Here are some points, one per row:
array([-0.611, 0.624, 0.160, 1.835, 1.765, 0.349, -0.418, -1.733, -0.856, -0.326, 1.870, -0.718, -0.896, -0.083,
       -0.842, -0.127, -1.274, 0.532, 0.160, -0.272, -0.515, -0.360, 0.009, -1.005])
array([-0.712, -1.243, -1.093, 1.531, 0.051, -1.345, -0.338, -1.423, 0.381, -1.687, 0.299, -0.743, -0.067, 0.105,
       -1.837, -0.484, -0.370, -0.433, -0.370, -0.754, -0.590, 0.637, 0.574, -1.555])
array([0.139, 0.617, 1.615, 0.150, -0.404, -0.478, 0.642, 0.462, -0.389, -0.002, -0.021, 3.278, 0.040, 1.702,
       0.591, 0.638, -0.142, -1.125, 2.751, -0.003, -1.710, 0.127, 0.322, -0.776])
array([-0.192, -0.349, 0.886, 0.000, 0.828, -0.141, -1.994, 0.976, 1.167, -0.011, 0.192, -1.142, -0.631, 0.582,
       2.138, -1.646, 0.241, -0.360, 0.124, 0.427, -1.034, 0.873, 3.327, 1.175])
array([1.021, 0.694, -0.675, -0.322, -1.212, -1.942, -0.980, -0.348, 0.202, 0.576, 2.583, -0.891, 1.418, -0.435,
       -0.577, -0.451, 0.062, 0.483, -0.198, 0.376, -0.525, -0.598, -0.458, 0.731])
array([-0.945, -0.921, -1.110, 0.677, 0.993, -0.715, -0.465, -0.845, -0.270, 0.129, -1.562, 1.460, 0.082, -1.026,
       -0.069, -0.493, 0.698, -0.386, 0.524, -0.023, 1.484, 1.482, -2.077, 2.614])
array([0.913, 1.943, 1.373, -1.160, -0.493, -2.127, 0.545, -0.485, 0.471, -1.974, -0.963, -0.328, -1.723, 0.938,
       -0.314, 1.275, -0.579, -0.922, -0.049, -0.778, -0.050, 0.996, -1.720, -0.230])
array([-0.165, 0.832, 1.169, -0.749, -1.501, 1.572, -0.294, -0.783, -0.812, 0.153, -0.136, -0.596, 0.785, 0.678,
       -0.180, -0.620, -0.166, 1.753, -0.908, -0.326, 0.916, -0.244, -0.981, 0.077])
array([-1.762, 0.769, -1.324, -0.348, 0.484, -0.020, -0.385, -0.501, -0.254, -0.639, -0.392, 1.841, 2.210, -0.026,
       0.706, 1.909, -0.554, 0.798, -0.706, 0.955, -0.758, 0.100, -0.677, 0.956])
array([0.013, 0.463, 0.348, 0.361, -1.328, -1.212, 0.303, -1.542, 0.370, -0.247, -0.812, 0.559, 0.636, -0.477,
       0.767, -0.217, 0.977, 0.711, -1.411, 0.059, -0.248, 0.246, -0.421, -1.981])
array([1.388, 0.057, 1.252, 0.863, 0.067, -0.908, 0.110, 0.357, -0.926, 1.105, 0.672, -1.151, 0.055, -0.334,
       -0.206, 1.114, -1.181, -1.647, 1.544, -0.334, -0.037, -0.359, -0.443, 0.883])
array([1.699, -0.789, 0.560, -1.566, 0.678, -0.817, -1.004, 0.017, 0.035, 1.146, 0.965, 0.872, 0.109, 1.558,
       -0.928, -0.803, -0.850, 1.527, -1.439, 0.617, 0.886, -0.290, -1.203, -1.738])
array([-0.867, 0.391, 0.564, 0.436, 1.377, 1.296, 1.126, 0.342, -0.294, -0.768, 1.356, -1.298, -0.477, 1.065,
       1.009, -2.411, 0.527, 0.269, 1.480, 1.731, 1.655, 0.933, 0.515, -0.659])
array([-0.349, -0.449, 0.374, 0.570, -2.259, -0.755, -0.132, 0.522, 0.878, 0.791, 0.120, -0.542, 0.979, -1.628,
       0.386, 0.945, -1.595, -0.487, -0.225, -0.145, 1.137, 0.485, 0.149, 0.922])
array([0.236, -0.919, -1.171, 0.620, -1.652, 1.161, 0.559, -0.418, 0.216, 0.611, -2.040, 0.122, 2.525, -0.280,
       -0.084, -0.282, -0.522, -0.203, 1.113, -0.840, 1.546, -0.892, 1.020, -1.193])
array([0.659, -0.920, 0.563, 0.164, -0.109, 1.831, 0.046, -0.939, 1.738, -1.515, 1.438, -0.514, 0.362, 0.505,
       1.161, -1.136, -0.372, -0.418, 0.650, -0.128, -0.642, -0.476, -0.731, -0.045])
array([-0.014, 0.376, -0.376, 0.355, 0.517, 0.060, -1.095, 1.092, 0.658, -0.338, -0.637, 2.173, -0.130, 0.300,
       0.697, -0.929, 0.505, -1.525, 0.273, -0.319, 3.089, -0.025, 1.117, -1.937])
array([0.220, 1.588, 0.010, -0.235, 1.502, 0.226, 1.210, 0.231, 0.302, -0.117, 0.249, 0.202, -0.582, -0.441,
       0.047, 0.567, -0.564, -2.375, 0.816, 2.125, 0.310, -0.805, 0.227, -1.023])
array([1.180, 1.402, -0.725, 1.246, -0.842, 0.577, 2.268, 0.225, 0.000, 0.282, 2.008, 0.849, -2.599, 0.090,
       -0.128, 0.130, 0.155, -0.779, -1.874, -0.845, 0.107, -0.483, -0.034, 0.106])
array([1.072, 0.936, -1.402, -0.423, 0.980, 0.419, 0.036, 1.369, 0.890, -1.675, 0.726, -0.336, 0.525, 1.217,
       1.423, 0.110, 1.698, -0.031, 1.219, 0.570, -0.347, -0.720, -1.073, 0.879])
array([-0.710, -1.317, -1.448, -1.256, 0.486, -1.350, 1.324, 0.657, 0.075, 1.047, 1.925, 0.678, 0.523, -1.724,
       1.969, -0.290, 0.589, -0.020, 0.203, -0.684, 1.011, 1.083, 0.314, -0.186])
array([0.221, 0.332, -0.767, 2.862, 1.099, 0.186, -0.318, 1.387, -0.205, -0.055, -0.806, -1.336, -0.068, 0.493,
       -0.930, 1.236, 0.070, -1.264, -0.042, 0.738, 0.290, -1.244, -0.372, -0.385])
array([-0.523, -0.629, 0.914, -2.391, 0.257, -0.764, -1.799, 0.621, 0.155, -0.110, -0.173, -1.146, -0.245, -0.586,
       -1.937, -1.109, -0.065, 0.568, 0.385, -0.639, -1.713, -1.429, -0.121, 0.298])
array([-0.034, 1.453, 1.182, -1.174, 1.044, 0.202, -0.561, 1.034, 0.319, -1.792, -0.396, -1.230, 0.991, -0.904,
       0.362, -0.883, 0.760, 0.111, -1.341, 1.109, 1.310, -1.330, 1.577, 0.721])
array([0.725, 0.496, 0.364, 1.582, -0.536, -1.688, 0.132, -1.538, -0.116, 0.770, -0.406, 0.078, -1.463, 0.649,
       0.061, -0.425, 0.028, 2.069, 0.262, 1.107, 0.130, -1.192, -0.137, 2.310])
array([-0.564, 0.690, -1.121, -0.332, -1.922, -0.117, 0.130, -0.072, -0.493, 0.303, 0.887, 0.215, 0.755, -0.075,
       -1.041, -0.110, 0.057, -0.217, 0.275, 1.147, 0.440, 0.122, -0.292, -0.267])
array([0.675, 0.067, 1.017, -0.461, -0.438, 0.123, 0.249, 0.943, -2.038, -1.149, -0.442, 1.288, 0.527, 0.170,
       -0.070, 0.449, -0.138, -0.992, -1.105, -1.343, -1.714, -0.517, -0.056, 0.952])
array([0.127, -0.663, 0.559, 0.570, 1.860, -0.672, 0.962, -0.420, -0.478, 0.027, -2.106, 0.391, 0.527, -1.475,
       1.149, -0.466, -1.400, 1.819, -1.495, -0.655, -0.114, 0.372, 0.192, -0.843])
array([0.041, 0.111, 0.651, 0.949, 0.526, -0.716, 0.076, 0.654, 0.718, 1.650, -0.638, -0.456, 1.282, -0.714,
       0.685, 0.487, 2.669, 0.304, 0.450, -1.295, 0.778, 0.579, -0.731, -1.348])
array([0.532, 0.662, -0.722, -0.252, -1.030, 1.286, -0.405, -0.016, -0.579, -0.372, 1.569, 2.336, -2.026, -0.058,
       -0.538, 1.103, 0.338, 0.768, -0.390, -0.041, -0.271, 1.885, 1.788, 0.528])
array([-0.173, 1.320, -0.268, -0.371, -0.491, 1.035, -2.549, -2.186, -1.125, 0.540, -0.163, 0.043, -0.344, -1.554,
       -0.172, 0.176, -0.090, -0.204, 1.029, -1.481, 0.197, -1.028, 0.896, -0.103])
array([0.191, -0.254, 2.378, 2.456, 0.026, 1.038, 1.051, 0.838, 1.100, -0.865, -0.100, 0.868, 0.474, -0.048,
       -1.091, -1.050, 1.131, 1.496, 1.996, 1.047, 0.038, -0.030, 1.140, 1.860])
array([-1.210, -1.060, 1.224, 0.261, 0.747, 1.816, -0.472, 0.511, 2.317, 1.084, 0.892, 0.573, -0.212, -0.708,
       -0.574, 1.609, -0.035, 0.439, -1.051, -1.244, 0.905, 0.740, -1.111, 0.253])
array([-0.630, -1.199, 0.736, 0.962, -0.409, -1.152, -1.326, -1.145, -0.993, 1.648, 0.543, -0.895, 0.865, 2.014,
       0.670, 0.430, -0.400, -0.913, -1.552, 0.987, -0.863, -0.521, 0.541, -0.058])
array([-0.592, 0.091, -0.159, 0.068, -0.582, 0.274, 0.796, 1.008, -0.484, -0.437, -1.433, -1.343, -2.475, 1.012,
       2.046, 1.264, -0.174, 0.750, -0.247, -0.750, 0.425, -1.176, 0.406, 1.061])
array([-1.541, -0.431, -2.066, -0.157, 0.497, -0.608, 0.306, 0.928, 0.917, 1.512, -1.518, 0.737, -1.142, 0.928,
       -1.089, -0.167, 1.453, 0.685, 0.050, -1.163, 0.919, 0.512, 0.794, 0.257])
array([-1.187, -2.917, 0.589, 0.275, -1.031, -0.673, -1.083, 0.725, -1.912, -1.760, 1.586, -0.207, -0.646, -0.289,
       -0.039, -1.242, -0.445, -0.502, -0.646, -0.313, 0.057, -1.634, -1.809, 0.277])
array([-0.300, -0.202, 0.820, 0.298, -1.013, 0.523, -0.664, 0.840, -0.361, 0.157, -0.337, 0.457, -0.353, -0.244,
       -1.150, 0.483, -0.104, -0.061, -1.666, 2.005, -0.763, -0.033, -0.004, -1.084])
array([0.810, -2.334, 0.073, -2.478, -0.470, 0.198, 0.988, -1.416, -0.396, -0.633, -0.689, -0.657, -0.981, -0.782,
       -0.390, 2.379, 1.230, 0.570, 0.705, 1.111, 0.357, -0.574, 1.379, -1.492])
array([-1.986, 0.545, 0.292, -1.868, -0.610, -0.067, 0.945, 0.882, -0.327, 1.012, 0.812, -0.822, 1.247, 0.446,
       -0.672, -1.383, -1.373, 1.000, -0.010, -0.458, -1.399, -1.626, -0.174, -0.648])
array([0.055, -0.345, -0.264, -1.392, 0.461, 0.536, -0.819, 0.085, -0.634, 0.635, 0.079, -0.510, -0.735, -0.257,
       -0.199, 1.142, -1.726, 2.143, 1.691, -0.281, 1.089, 0.710, -0.944, -0.564])
array([-1.079, 0.055, -0.979, -0.970, 0.093, -1.907, 0.907, -1.253, 1.061, -0.067, -0.330, -0.352, -0.335, -0.727,
       -0.541, 0.241, 0.592, -1.052, 0.234, -1.237, -0.539, 0.344, 0.726, 0.334])
array([-1.300, -0.039, 0.506, -0.766, 0.717, 1.759, 0.305, -1.393, -0.356, 1.853, -1.053, -0.807, -0.474, -1.189,
       0.006, -0.390, 1.314, -1.101, -0.705, -0.064, -1.570, 0.736, -1.902, -0.263])
array([0.491, -0.190, -1.352, 1.690, 0.012, 0.386, -0.121, 1.497, -0.343, -0.378, 0.054, -1.552, 1.520, -0.427,
       0.342, 1.029, 0.685, 1.852, 0.420, -1.368, -1.548, 2.087, -0.150, -1.942])
array([0.656, 0.549, -0.667, -0.901, -2.122, 0.333, 0.149, 0.737, -0.068, 0.041, -2.104, -1.289, -0.968, 0.612,
       -0.273, -1.202, -0.674, -1.402, 0.504, 1.139, -0.452, 2.459, -0.557, 0.257])
array([1.630, 0.413, 0.360, -1.101, 1.699, 0.371, 1.719, -1.152, -1.077, -0.490, 0.156, -0.160, 1.900, 1.684,
       -1.587, 1.202, -0.532, -1.413, -1.129, -0.999, 0.590, 1.201, 1.438, 2.559])
array([1.099, -0.577, -1.869, -0.453, 0.268, 2.656, 0.124, -0.332, 1.087, 0.178, -0.525, 0.320, 0.265, 0.713,
       0.882, -0.773, 0.235, -1.092, -0.548, 0.452, -0.910, -0.910, -0.009, 0.784])
array([1.656, 0.272, -0.980, 0.346, 1.420, -0.037, 0.214, 0.998, 0.729, 0.156, -1.198, 1.681, -1.029, -0.972,
       0.361, -0.830, -0.691, 0.279, 0.246, 1.076, -1.357, -0.217, -0.261, 0.529])
Along one direction, these points spread out more than along any other. Take the direction at right angles to it along which they spread out most. Go by this last direction. Where along it does each point below lie, from 0 to 99? The average is 50, and the first point in the table lies past the average. One standard deviation of the points above along it is 16.
array([1.630, 0.413, 0.360, -1.101, 1.699, 0.371, 1.719, -1.152, -1.077, -0.490, 0.156, -0.160, 1.900, 1.684,
       -1.587, 1.202, -0.532, -1.413, -1.129, -0.999, 0.590, 1.201, 1.438, 2.559]) 65
array([1.699, -0.789, 0.560, -1.566, 0.678, -0.817, -1.004, 0.017, 0.035, 1.146, 0.965, 0.872, 0.109, 1.558,
       -0.928, -0.803, -0.850, 1.527, -1.439, 0.617, 0.886, -0.290, -1.203, -1.738]) 58
array([0.139, 0.617, 1.615, 0.150, -0.404, -0.478, 0.642, 0.462, -0.389, -0.002, -0.021, 3.278, 0.040, 1.702,
       0.591, 0.638, -0.142, -1.125, 2.751, -0.003, -1.710, 0.127, 0.322, -0.776]) 60
array([-0.867, 0.391, 0.564, 0.436, 1.377, 1.296, 1.126, 0.342, -0.294, -0.768, 1.356, -1.298, -0.477, 1.065,
       1.009, -2.411, 0.527, 0.269, 1.480, 1.731, 1.655, 0.933, 0.515, -0.659]) 58
array([0.656, 0.549, -0.667, -0.901, -2.122, 0.333, 0.149, 0.737, -0.068, 0.041, -2.104, -1.289, -0.968, 0.612,
       -0.273, -1.202, -0.674, -1.402, 0.504, 1.139, -0.452, 2.459, -0.557, 0.257]) 53
array([-0.592, 0.091, -0.159, 0.068, -0.582, 0.274, 0.796, 1.008, -0.484, -0.437, -1.433, -1.343, -2.475, 1.012,
       2.046, 1.264, -0.174, 0.750, -0.247, -0.750, 0.425, -1.176, 0.406, 1.061]) 55
array([0.221, 0.332, -0.767, 2.862, 1.099, 0.186, -0.318, 1.387, -0.205, -0.055, -0.806, -1.336, -0.068, 0.493,
       -0.930, 1.236, 0.070, -1.264, -0.042, 0.738, 0.290, -1.244, -0.372, -0.385]) 53
array([-0.611, 0.624, 0.160, 1.835, 1.765, 0.349, -0.418, -1.733, -0.856, -0.326, 1.870, -0.718, -0.896, -0.083,
       -0.842, -0.127, -1.274, 0.532, 0.160, -0.272, -0.515, -0.360, 0.009, -1.005]) 65
array([-0.165, 0.832, 1.169, -0.749, -1.501, 1.572, -0.294, -0.783, -0.812, 0.153, -0.136, -0.596, 0.785, 0.678,
       -0.180, -0.620, -0.166, 1.753, -0.908, -0.326, 0.916, -0.244, -0.981, 0.077]) 57
array([-0.300, -0.202, 0.820, 0.298, -1.013, 0.523, -0.664, 0.840, -0.361, 0.157, -0.337, 0.457, -0.353, -0.244,
       -1.150, 0.483, -0.104, -0.061, -1.666, 2.005, -0.763, -0.033, -0.004, -1.084]) 59
array([0.236, -0.919, -1.171, 0.620, -1.652, 1.161, 0.559, -0.418, 0.216, 0.611, -2.040, 0.122, 2.525, -0.280,
       -0.084, -0.282, -0.522, -0.203, 1.113, -0.840, 1.546, -0.892, 1.020, -1.193]) 20
array([-0.710, -1.317, -1.448, -1.256, 0.486, -1.350, 1.324, 0.657, 0.075, 1.047, 1.925, 0.678, 0.523, -1.724,
       1.969, -0.290, 0.589, -0.020, 0.203, -0.684, 1.011, 1.083, 0.314, -0.186]) 21
array([-0.014, 0.376, -0.376, 0.355, 0.517, 0.060, -1.095, 1.092, 0.658, -0.338, -0.637, 2.173, -0.130, 0.300,
       0.697, -0.929, 0.505, -1.525, 0.273, -0.319, 3.089, -0.025, 1.117, -1.937]) 27
array([0.810, -2.334, 0.073, -2.478, -0.470, 0.198, 0.988, -1.416, -0.396, -0.633, -0.689, -0.657, -0.981, -0.782,
       -0.390, 2.379, 1.230, 0.570, 0.705, 1.111, 0.357, -0.574, 1.379, -1.492]) 42
array([1.099, -0.577, -1.869, -0.453, 0.268, 2.656, 0.124, -0.332, 1.087, 0.178, -0.525, 0.320, 0.265, 0.713,
       0.882, -0.773, 0.235, -1.092, -0.548, 0.452, -0.910, -0.910, -0.009, 0.784]) 51
array([-1.187, -2.917, 0.589, 0.275, -1.031, -0.673, -1.083, 0.725, -1.912, -1.760, 1.586, -0.207, -0.646, -0.289,
       -0.039, -1.242, -0.445, -0.502, -0.646, -0.313, 0.057, -1.634, -1.809, 0.277]) 72
